In the rows, 128 means zero.
One turn moves each row of this set onto another row. After a few examples, where does it send each row asked below?
J267: [115 159 102 136 136 136 139  97 139 151 112  97 150 127 114 144 106 149
 122 134 148 137 101 163 117]
J570: [109 117 135 149 158 121 157 116 132 116 142 124 150 114 104 145 145 155
  95 106 144 122 115 136 102]
J836: [130 121 161 134 134 148 162 127 146 126  73 131 133 106 132 163 151 152
 100 133 117 120 150 116 141]
J719: [ 89 122 112 145 136 126 124  87 136 163 121 142 149 129  94 174 143 159
 107 116 147 121 119 141 113]
J202: [108 144 111 150 135  81 154 108 169 121 114 111 122 149 124 129 126 123
 110 145 132  94 147 154 114]
J751: [107 165 110 141 142 107 136 144 152 128 113 121 141 131 166 132 111 136
 123 146 123 120 139 174 102]
J867: [131 133 118  84  86 113 169 113 155 121  80 127 141 104 119 142 135 129
 103 124 116 116 155 154 134]
J134: [108 122 122 155  62 127 133  96 152 145  99 100 125 122 107 172 141 135
 110 127 127 110 138 133 126]
J983: [128 115 106 141 118 104 138  84 144 136 137 104 118 103 110 182 145 111
 100 113 124 139 115 151 116]
J422: [125 154 120 122 102 130 152 132 142 106  93 136 126 109 109 135 151 151
 129 160  92 106 145 107  98]
J934: [111 124 148 134 152  97 174 127 153 130 122 119 141 133 122 136 107 150
 101 105 140 122 111 135 109]
J695: [124 137 136 142 138 144 105  80 144 130 119 152 155 106 134 164 121 146
 100 103 102 133 132 106 130]
J194: [125 123 111 113 129 123 109 125 148 104 124 138 150 109 157 155 123 145
  74 160 124 105 157 146 148]
J413: [140 107 129 109 144 118 104 124 142 142 118 136 148 111 131 158 118 181
 118  93 113 128 154 142 135]
J763: [149 125 126 143 157  91 131 111 139 102 109 139 130 122 155 144 117 166
 144 137 114  98 128 129 101]
J367: [133 154 113 138 134 110 125 153 147 103  90 155 128 145 124 169 110 161
 119 150 122 117 117 135 160]
J441: [ 85 128 125 151 140  98 122 129 153 142 121 170 141 127 146 161 151 148
 105 128 124 106 158 148  98]
J234: [110 144 111 130 115 133 124 148 118 120  73 114 149 142 153 174 133 139
 115 139  88  97 144 145 112]
J532: [127 122 123 154 152 113 120  72 149 122 107  78 133 112 130 173 131 150
 119 135 119 117 120 123 122]
J146: [125 147  99 148 129 140 119 100 154 103 100 125 144 134 127 171 115 154
  82 159 122 113 119 136 165]
J287: [141 153 122 158 128 129  93 121 114 102 125 167 140 109 142 154 152 145
 118 127 105 115 144 145 126]
J770: [111 126 115  95 118 134  97 110 152 123 136 119 152  97 110 168 129 123
  78 141 131 121 135 125 121]
J145: [114 132 109 149  95 163 140  79 135 117 108 127 132  94  98 139 138 130
 136 124 144 127 129 117 125]
J924: [117 133 125  86 129 105 104 163 143 121 126 154 135 105 106 164 125 131
 113 130 134 125 134 123 116]
J147: [118 155 114 117 126 121 116 137 152 119 101 137 125 130  76 182 119 135
 124 130 132 136  94 114 134]
J667: [136 169 105 160 104 123 109  99 125 131 110 135 132 122 114 162 118 101
 118 148  97 114 126 135 125]
J332: [116 145  89 113 127 161 129 126 135 120  69 105 147 142 122 163 115 139
 133 124  99 116 132 140 110]
J411: [135 123 111 109 122 111 119 104 150 165 104 102 138 125 103 168  83 134
 118 115 103 129 137 134 132]
J296: [ 91 165 109 161 129 129 105  98 167 132 117 108 144 135 131 165 153 134
  98 132 120 124 128 154  96]
J304: [125 117 123 141  82 113 142 129 128 124 112 157 115 110 135 135 143 138
 136 141 140  98 164 142 132]
J428: [ 96 140 130 131  91 136 112 115 110 139  99 120 148 136 145 181 163 134
  95 138 102 106 135 130 130]
J339: [ 92 125 120 162 155 108 159 111 132 112 135 149 140 113 116 139 146 127
  96 135 131 105 141 127  96]
J183: [111 129 118 152 109 156 139 109 163 113  87  84 147 104 119 163 115 151
 122 101 116 133 129 118 107]
J494: [102 137  98 166 142 107 140 100 146 108 132 115 129 131 104 140 166 128
 103 147 135  95 144 154 105]
J255: [119 110 133 143  91 105 144 161 157 121  90 114 132 115 152 160 122 161
 121 113 112 106 163 143 117]
J99: [ 99 128 140 106  97 135 121 118 110 144 122 162 132 130 148 154 164 141
 111 128 119 124 147 131 145]
J79: [109 122 117 123 148 105 155 129 121 157 117 159 148 123 130 137 103 164
 129 131 150 115 131 157 120]
J159: [121 132  95  86 136 156 136 132 138 129  91 144 134 136 127 136 117 145
 152 112 121 131 143 139 125]
J221: [109 131 119  89 113 161 126  96 129 147 115 154 131 129 118 141 143 141
 129 113 130 144 135 124 140]
J17: [128 154 100  94  79 125 149 113 150 106  96 118 133 107  95 139 155 145
 121 142 105 114 141 140 110]
J946: [119 138 125 136 134  93 154 116 169 124 115  85 132 152 111 134 129 157
 113 118 147 117 119 162 119]
J833: [126 138 139 141 127 160 144 127 138 113  87 123 128 109 108 157 168 165
 118 155 107 116 138 101 116]
J564: [149 119 111 127 120  83 150 127 135 115 138 164 111 117 135 152 130 129
 124 116 120 119 126 157  98]
J377: [136 119 140 107 110 141 164 110 151 128  75 112 141 103 120 164 154 147
  91 116 134 126 148 150 152]
J754: [126 123 124 137 124 140 149 145 138  97  99 143 138  88 147 126 119 154
 149 112 129 120 156 130 113]
J771: [147 140 106 145 123 119 130  71 146 111 120 128 125 127 105 157 127 147
 128 118 123 120  86 127  91]
J861: [130 103 126 138 155  78 139 125 135 129 125 113 122  98 162 171 136 131
 115 134 114 119 159 151 129]
J731: [157 143  99 125 111  98 108 147 122 139 108 115 124 126 112 160 115 135
 133 135 108 111 151 175 130]

J667 goes to J287
J194 goes to J770
Where do these go?
J570 goes to J934
J763 goes to J532
J867 goes to J17
J754 goes to J183
J221 goes to J159
J267 goes to J751

One turn moves each row of this set onto another row. After a few examples, where does it send each row asked below?
J39: [142 131 102 140 136 111 110 153  88 121 114 139 100 145 150 126 120 122
 128]
J569: [156 145 114 127 133  88  85 133 122  97 111 168 104 128 114 116 143 119
 128]
J461: [130 144 133 117 102 110 108 135 130 157 157 111 111 101 108 131  99 151
 120]
J582: [112 154 119 118 120 138 127 132 129 146 142 121 133 115 102 143 119 181
 127]
J761: [145 132 102 133 138 138 100 161  99 114 119 152 119 153 131 130 135 120
 123]
J972: [129 109  97 114 115 122 124 125 140 104 100 104 153 134 131 138 162 139
 138]
J192: [133 130 114 122 150 141 101 160  94 121 118 156 111 128 117 107 137 135
 114]
J389: [154 155  98 136 120 103  98 104 154 123 154 148 134 161  97 117 140 137
 136]
J742: [101  92 103 144 141 111 129 114 129 131 111 116 130  98 106 127 134 138
 100]
J658: [132 132 119 120 109 124  89 170 118 117 120 123  89 111 109 126 107 109
 115]
J817: [109 126  95 101 125 123 131 119 150 109  96 111 134 129 120 133 164 142
 148]
J398: [123 138 125 121  83  83 120 115 155 105 139 115 106  94 120 117 140 140
 110]
J669: [130 140 109 131 129 144 168 118 128 130 150 153 115 121 140 114 118 135
 111]
J964: [120 157  76 146 130 102 129 102 138 130 138 133 134 152 111 129 120 155
 148]
J895: [103 115 105 111 123 119 127 130 139 131  98 113 141 103 128 169 138 139
 139]
J624: [140 140 112 129 125 133 164 118 128 133 147 156 129 120 152 130 112 133
 121]
J956: [126 138 105 137 125 123  96 122 145 149 169 144 128 117  73 114 109 132
 114]
J168: [116  95 107 127 117 108 128 129 127 130 102 100 144 103 138 153 128 137
 124]
J545: [135 126  95 132 133 106  82 150 121 114 123 158 106 113  96 111 110  96
 123]
J705: [136 136 105 141  88  77 108 104 164 101 142 138 130 112 122 142 138 122
 117]
J556: [114 129 114 108  85 117 106 134 160 110 151 121 127  84  93 114 131 132
 111]
J738: [161 159 125 116  95  90 110 117 140 132 147 113 117 143 129 132 129 155
 142]
J722: [132 141  99 121 124 155 162 125 136 123 152 152 126 133 134 107 121 131
 122]
J769: [136 125 128 110 101 109  88 156 133 133 136 112  97 102 103 121 101 116
 109]
J584: [ 92 111  99 140 143 113 132 115 143 134 106 123 124 101 108 155 133 130
 112]
J632: [113 105  90 132 139 124 123 110 143 107 111 122 140 129  99 108 169 140
 114]
J232: [108 148  85 147 128 138 121 124 141 142 149 131 139 138  90 146 108 152
 127]
J90: [ 95 117  89 130 142 118 133 103 150 112 105 121 117 128  99 126 162 137
 121]
J51: [153 148 142 117 110 105  93 154 119 100 109 131  88 124 124 133 140 131
 116]
J337: [124 162 110 118 121 100 135 109 127 132 132 125 130 130 122 126 127 185
 148]
J645: [160 143 143 110  95  92  95 139 139 112 124 116  94 132 129 135 134 133
 118]
J902: [128 126  96 129  88 109  96 124 166 105 149 148 151 101  98 136 132 113
 120]
J740: [165 139 116 124 118  85  84 118 147 104 128 159 116 141 107 117 148 120
 123]
J26: [132 130 113 126 146 111 114 151  84 127 116 145  95 121 135 103 122 136
 120]
J320: [136 121 103 125 128 103  77 134 141 127 139 156 119 111  82 109 109 103
 113]
J14: [142 139  99 116 119 144 159 124 133 124 147 154 139 131 147 121 116 130
 137]

J658 goes to J51
J895 goes to J817
Where do these go?
J320 goes to J769
J964 goes to J232
J461 goes to J738
J669 goes to J624
J902 goes to J556
J39 goes to J761
J632 goes to J742

